In the data rows, 128 means zero.
Here is a table of points, one per row:
[ 55 109 194 139 181 173  87 170 109 119 110  59  90 155 113 189 120  64
 240 152 175 137  43 106  91  97 161 136 120 102 111 196 142  97 103 118
 134  78 116 184  94 182 142 148 195 130 125  84]
[119 152  34 110 129 172  57 133 164 175 161 172 159 173 175 113 125  97
 153 148 114 114 198 165  95  29 207   0 152 116 192 142 119 153 136 120
 125  83 143 127 165 131 161 140  83 156 204 108]
[187 164 124 185 162  95 114 120 124 144 124  66 121 142 165 112  98 149
 180 177  49 161 159 189 125 200 147 115  41 170 186 142 180  71 175 116
 166 140 193 120 133 119 104 116  91 124 127  99]
[100 121  94  85  95 176 176 182  71  34  76 128 138 135 141 115 114 112
  78 166 100  73 163 132 113 192 100  96 125 188 125 136 127  68 143 193
 106 114 137 153 146 176 141 113 174 125 111 153]
[ 75 173  34 246 164 130 113  95 215 155 161 211 166 118 109  84  48 182
 202  22 144 114 133  71 151 112  94 107 145  84 114 110 119 189  96 113
 106 101 109 102 117 138 147  81 134 129 131  97]
[172  76 184 112 115 176  45 207 190   0  84  93  91 155 168 149 165 137
 190 110  93 107 131 107 117 131  96 195 120  49 130 182  99 140 107 232
  73  75 142 177 197 190 171 132  80  74 125 171]
[ 70 136 116 123 125 100  97 199  92  77 112 138 119 130 139 115  97 107
 252 174  97 217 154 185  99  92 129  51  66 128 117  99 151 128 176 113
 144 113  88  64 174 167 165 163 152 109 125 143]
[197 141  98 166 101  99 160  87 127  63 158  89 170 135  23  89 188  53
 177  87 139 182 134 172 130 125 151 198 151 125 121 152 129 108 161  49
 111 149 163 155 157 134 161 122  98 125  82 116]
[255 145 177 113 153 178   4 116 124 161  98 128 189  94 150 115 105 148
 101 162  94 124 175 118  95 170 197 119 191 162 134 158 177 124 164 132
 130  73 102 113 171 118  85 156 118 106 120 132]
[ 78  99 239 173 162 166 115 141 111 110  93 170  55 130 160 186 155  88
 163 145 144  90  97  94 107 175 184 181 144 174 110 120 150 151 109 200
 141 106 114 152  99 142 180 112 178 109 126 120]
[136  88 171 206  47 101 207  48  79   0 112 130  98 154  92 183 134 106
  85  96  94 219 111 127 179 151 164 118 206 171 113 147  92 159  69 134
 165 187 114 121 114  15 112 184  82 156 126 134]
[118 112  66 108 165 156 162 201 138  33  74  84 120 142 165 126 108 208
 119 177 129 153 191 112 114 172 157 124 110 107  67 132 140  95 139 164
 124 122 103 167 188 136 130 121 220 145 105 169]
[158 153 136  70 181  87 137   5 128 154 155 129 130 125 172  93 101 127
  72 176 164 115 180 155 107  88 116  55 107 190 112  96 136 100 179 111
 153  80  93 112  90 146 117 124 112 117 120 170]
[190 163  54 132 143 142  79 120 102 255 131  94 143 138 122 115 125 117
  64 124 125 131 121 209 107  99  62 138 131 166 107  97  99 154 146 100
 128 188 151  82 140  76 140 123 126 164 106 154]
[ 86 165 105  77 144  65  71 167 110   0 160 129 138 140 101  90 177  89
 184  48 140 145 176 144 115 138  91  95 152  82 134  41  75 162 139  57
 172 151 109  95 129 130 118  94 122 107  87 116]
[ 38 100 137  90 150 184  77 193 163  65  80 176 120  86 202  81 112 167
   0 133 164  79 185 130 126 244 113 114 163 163  84 164 113  74 165 239
 104 146 189 142 191  98 103 141  77  99 189 165]
[ 79  86 113 147 105  82 157 167  83   0 105 148 146 129 121 170 126  64
 198  85 107 159 141  81 183 129  88 214 135 194 155  72  80 187 107  98
 125 160 112 177  90  98 113 193 143 141  83 108]
[138 155 155 122 117 147 106 139 112 245 167 123 120 156 141 100 150 212
 247 150 112 171 158 177 129  81 106 129 173 136 143 170 125 146 181 104
 131 177 147  58 135 172 134  98  88 173 150 150]
[158 100 210 163  63  91 142  98 106 101 121  67  82  99  40 162 145 125
 127 147 113  57 116 150 140 107 179 132 108  81 103 140  68 146  88 102
 132 120 135 121  73  79 110 151 155  93 141 112]
[162 182 168 159 137  98 164 116 114 102  84  98 126 153 152 110  71 115
  85 173 130 209 198 130 137  51 149 215  46 148 222  77 139 148 168 107
 141 102 185 153 149 110 102 122 128 106 100 146]
[ 97  89 136 187  83  63 160 145  89 155 152 138  80  83 120 151 149 174
 141 108 135  88  41 160 134 164 139 174 109 176 165 211 125 113 124  64
 121 133  71 136 130 108 126 141  98 115 130 110]
[202 127 145 128 182 159 215 167  92  79  72  95 191  65 188  93 112 154
  60 145 154   0 169 118 134  65 113 125 109 107  95  99 184 100 146 170
 170 150 128 139 148 144  96 121 127 105 136 152]
[ 43 128 132 173  78  73 178  75  75  61  90  66 138  80 221 145 148  54
 196 115 185 144  56 117 105 186 188 129  64 138 134 121  90 131 121  77
  85 108  78 140 116  23 135 127 145 105  73 111]
[166  70 109 121  81 106 211  89 134 129 116  88  63 118  86 135 124  80
 152 170 166 207  86 126 120  57 184  95 216 129  79 205 102 198 138 130
  97 150 127 148  82 149  89 130 157 115 131 120]
[142 113  39 125 152 140  19 198  89  15 140 127  83 139 152 144 109 133
 137 181 123  74 102 137  92 118 157 211 138 160 136 149 109 121 156 115
 123  81  59 148 106 156 116 124 147 129 125 150]
[ 96 111 119 189 142  91 150 103 151 122 237 175 145 139 157 112  83 163
  18  81 117 116 144 104 175  61 123 150  76  93  60 146 103 161 152  66
 127 118 132 114 128  43 145 108 157 187  87  77]
[ 42 233 126  86 143 161   7  96 159 225 162 188 138 105  74 132 140 116
 255 149 118  46 139 158 152 103  82 133 147  20 236 166 178 117 102 146
 131 228 109  91 132 163 151 107 112 181 153 141]
[ 91 211 135  27 144 165 108 143 209 237 141 141 148 131 190 122 179 160
 139 108  77 182 172 148  92  31 118  51 114 201 163 145 132 161 135 144
 186 107 128  85 133 112 128 122 111 195 179 115]
[ 41  84 128  70  92 129 146 121  96 119  56 182  99 146 173  71 118 169
 149 171 123   0 125 128 134 188 120 136 159  51 122 103 120 141 145 190
 149  85 128 145 137 220 166 132 133 129 112 161]
[172 103  34 144  92  73 171 151 103 164 106 101 135  95  66 146 185 102
  95 137 183 255  78 153 111 214 110  84 203  46 138 171  92 171 125  70
  97 151 127 170  88 178 169 139 131  94  88 113]
[149 161 162 132 119 111  69 157  96 247 143 150 128 116 119 108 170 132
  49 118 162 186 170 173 124  73 101  39  59 235 102  68 154 172 165 105
 166 141 152 167 147 111 114 127 160 141 148 133]
[106 210  96 190 112 159 125 152  87 154 114 181 146 149 157 117 126  53
 136  59 179 160 131 143 113  72 131 133  12 122 217 134 144 193 128  97
 100  93 135 110 181 106 117  83 163 193 148 140]
[202  87   1  64  82 155 124  59 125 183 113  84 110 120 143 187 179 178
  90 159 236  24 113  96 142 190 108 148 177  60  50 180 140 114 107 222
 152 100 153 129 123 196 168 138 162 133 127 137]
[ 67  80 209 224 140 102 159 104  87 155 156 119 157 125 132 131 148 171
 137  77  56 236  63 116 199 151 142 133 132 141 152  70 144 122  46 170
 138  75 165 184  50  72  77 163 157 220 118 118]
[ 83 164 183  58 141 136 168  96 137 186 144 154 114 125 133  98 128 153
  61 166 100 100 161 118  76 145 197  31   6 146  73  74 180 132 167 134
 171 153 108 103 128 134 110 155  56 127 106 153]
[255 198  79  56 172 121 180  72 176 218 167 151 111 143 133  77 114 115
 255 135 157  99 129 141 147 150  81 151 189  83  74 138 135 118  86 115
 107 175  94  83 103  93 124  99 107 180 122 147]
[140 117 137  99 101  78 107  95 116 128 210 123 170  88  96 104 132  55
 194 133 104  98 135 117 140 255 113 243 115  25  53  72 103 108 133  60
 154 181 102  72 112 176 116 111  99 170 100  96]
[255 196  96  92 106 161 158 178 190  74 166 115 153 151 128 127 102  26
 158 121 162 255 175 156  94  78 123 137  88 145 177  92 181 186 134 122
 100 105 103 100 151 130 134 133 143 186 173 185]
[120  85 222 130  90 186  17 112 169 150  80 107  78 122 216 145 163 164
   0 137  56 185  91 139 130 134 116 156  97 125  61  88 125  56  84 201
  78 159 181 161 205 152 188 110  91 102 148 159]
[ 31  77 133 142 133 132 183 132 118 122 166 188 178 114 131 164  81 110
 194  75  63 217  74 133 207 125  70 195 112  96 134  47 149 101 144 128
 132  68 154 139  77 118 105 112 103 155 115  58]
[143 118 159  95 133 174 116 185  95 156  66 148 126  89 157  62 140 200
  73 141  95 144 124  84  91  60 127 121  67  28  96 180 139  30 154 198
 145 140 143 155 142 102 106 151 109  79 209 138]
[ 78 137 125 107 143  87 143 141 153 255 146 123 127 161 103 129 132  91
 122 123 110 110  88 157 120   0 160  77 146  89 122 214 105  35 142 115
 167 131 130 129 128 152  92 132 115  57  52 139]
[141 114  92 140 174 182 237 111 156 128 127 104  38 145  67 155 150  82
   0 144 128 222 137 106 137  95 109 219 174 208 149 120 112 167 106 154
 159 103 154 166 114 127 149 144 178 120 149 134]
[138 103 142 123 124 175  94  96 161 137 130  38  90 160 194 140 183 106
  62 132 126  68 136 103 140 171 136  63 206 123 135  65 138  50 162 128
 137 103 119 135 135 179 101 107 164 119  89 158]
[ 85  83 135 109 153 145 126 132 174  27 179 188 199 145  53 110  80 146
 212  71 148 159  42  78 183 186 115 127  90  52 133  76 115 183 108 146
 129 115 185  71  79  65 112  64 124  96 125  98]
[134 134 160 132 105 227 143 157 148 185 104 111 125  98 115  89 107 171
  52 173  85 205 161 122  51  54  64 100 179 105 181  74 197  46 158 148
 133 160 155 169 228  56  90 151 113  77 183 120]
[ 95 120 151 134 125  62 172  21  92 162 156 121 130 127  95 186 116 202
  53 149 117  56  78 149 162 179 144  94 247 157 103 123  73 171  84 120
 101 218 122 123 137 175 161 181 127  95 163  92]
[134 108 106 108 153  89 182 165 101  72  86 116  98 105  15 192 124 157
 195 123 106   0  59  85 131 183 174 160  97 106 164 135  76 162 100 104
 139 135 148 131  78 180 106 175 144 125 142 100]
[212  74 179 108 150 146 116 176 170  72  83 135  77 141 102 201 217 178
  42 114 255  51 201  90 145  75  61 217 137 171 157  48 151 102 119 204
  48 105 184 193 134 126 159  96 146 113 145 144]
[155 114 103 229 137 116 123 126 178 231 166 196 182 156  78  74  88 122
 160  65  96  68  84  71 156 169  62 156  81 147  94 201 112 190 113 112
 124  71 105  90 118  65 121  71 128 141 138  96]
[ 54 116 171 135 131  60 200  80 135 126 130 132 149 126 122 112 176 151
  40 154 162 180 160 130 102  71  81 117 111 255 161 143  95  89 116  59
 121 101 208 116  95 195 105 117 206 106 122 110]
[109 218 101 167  67 137  71 154 177  57 129 186 125 113  79  86  45 109
 194  84 106 121  97  80 177 157  60  84 108 194  67 120 134 191  54  90
 109 140  72  54 122  90 178  78 122 143 138 105]
[209 155 166  13 145 179  95 134 138 127 112 126 203 123 130  73  79 122
 125 175 118  79 141 128  69 101 134 167 112 100 216 123 153  96 137 177
 125 186  66  79  95 153 117 139  71 126 120  93]
[139  79  96 138 100  88 215  64 123 137 128  99 104 113 167 215  56 113
 169  98 110 160  41 103 113 230 168 122 156 201 123 170  83 115 104 104
  99 115  86 154 136  96 129 174 101 117 135 154]
[111 145 134  58 195  79  76 182 131 255 169 130 141 157 117 126 157 161
  61 129 130 128 184 138 140 132 231  29 167 147 124 178 200 116 159  88
 128  97 152 114 125 132 133 107 107  84 109 153]
[102  83 118 210 105 105 137  95  74 142 160 112 169 166 109 212 163 129
  99  97 196 140 113 109 169 155 132 138 182  26 141 144 136 109  63  91
 107 223  60 146  74 136 103 168  98 118 149 112]
Along one direction, these points spread out more than along any other. Take the direction at right angles to it along which they spread out most. Then take the direction at right angles to both along which they spread out most. Go by this last direction. For each point below, how far along it does it lie, from 0 to 99? The average is 50, and the first point in the table lies past the average. One standard deviation of the points above along it is 16.
[139  79  96 138 100  88 215  64 123 137 128  99 104 113 167 215  56 113
 169  98 110 160  41 103 113 230 168 122 156 201 123 170  83 115 104 104
  99 115  86 154 136  96 129 174 101 117 135 154] 41
[ 31  77 133 142 133 132 183 132 118 122 166 188 178 114 131 164  81 110
 194  75  63 217  74 133 207 125  70 195 112  96 134  47 149 101 144 128
 132  68 154 139  77 118 105 112 103 155 115  58] 45
[202 127 145 128 182 159 215 167  92  79  72  95 191  65 188  93 112 154
  60 145 154   0 169 118 134  65 113 125 109 107  95  99 184 100 146 170
 170 150 128 139 148 144  96 121 127 105 136 152] 54
[ 79  86 113 147 105  82 157 167  83   0 105 148 146 129 121 170 126  64
 198  85 107 159 141  81 183 129  88 214 135 194 155  72  80 187 107  98
 125 160 112 177  90  98 113 193 143 141  83 108] 42
[ 75 173  34 246 164 130 113  95 215 155 161 211 166 118 109  84  48 182
 202  22 144 114 133  71 151 112  94 107 145  84 114 110 119 189  96 113
 106 101 109 102 117 138 147  81 134 129 131  97] 66
[100 121  94  85  95 176 176 182  71  34  76 128 138 135 141 115 114 112
  78 166 100  73 163 132 113 192 100  96 125 188 125 136 127  68 143 193
 106 114 137 153 146 176 141 113 174 125 111 153] 55
[172  76 184 112 115 176  45 207 190   0  84  93  91 155 168 149 165 137
 190 110  93 107 131 107 117 131  96 195 120  49 130 182  99 140 107 232
  73  75 142 177 197 190 171 132  80  74 125 171] 78
[136  88 171 206  47 101 207  48  79   0 112 130  98 154  92 183 134 106
  85  96  94 219 111 127 179 151 164 118 206 171 113 147  92 159  69 134
 165 187 114 121 114  15 112 184  82 156 126 134] 21
[172 103  34 144  92  73 171 151 103 164 106 101 135  95  66 146 185 102
  95 137 183 255  78 153 111 214 110  84 203  46 138 171  92 171 125  70
  97 151 127 170  88 178 169 139 131  94  88 113] 43
[134 134 160 132 105 227 143 157 148 185 104 111 125  98 115  89 107 171
  52 173  85 205 161 122  51  54  64 100 179 105 181  74 197  46 158 148
 133 160 155 169 228  56  90 151 113  77 183 120] 32
[ 96 111 119 189 142  91 150 103 151 122 237 175 145 139 157 112  83 163
  18  81 117 116 144 104 175  61 123 150  76  93  60 146 103 161 152  66
 127 118 132 114 128  43 145 108 157 187  87  77] 35
[158 153 136  70 181  87 137   5 128 154 155 129 130 125 172  93 101 127
  72 176 164 115 180 155 107  88 116  55 107 190 112  96 136 100 179 111
 153  80  93 112  90 146 117 124 112 117 120 170] 38
[155 114 103 229 137 116 123 126 178 231 166 196 182 156  78  74  88 122
 160  65  96  68  84  71 156 169  62 156  81 147  94 201 112 190 113 112
 124  71 105  90 118  65 121  71 128 141 138  96] 59
[106 210  96 190 112 159 125 152  87 154 114 181 146 149 157 117 126  53
 136  59 179 160 131 143 113  72 131 133  12 122 217 134 144 193 128  97
 100  93 135 110 181 106 117  83 163 193 148 140] 41
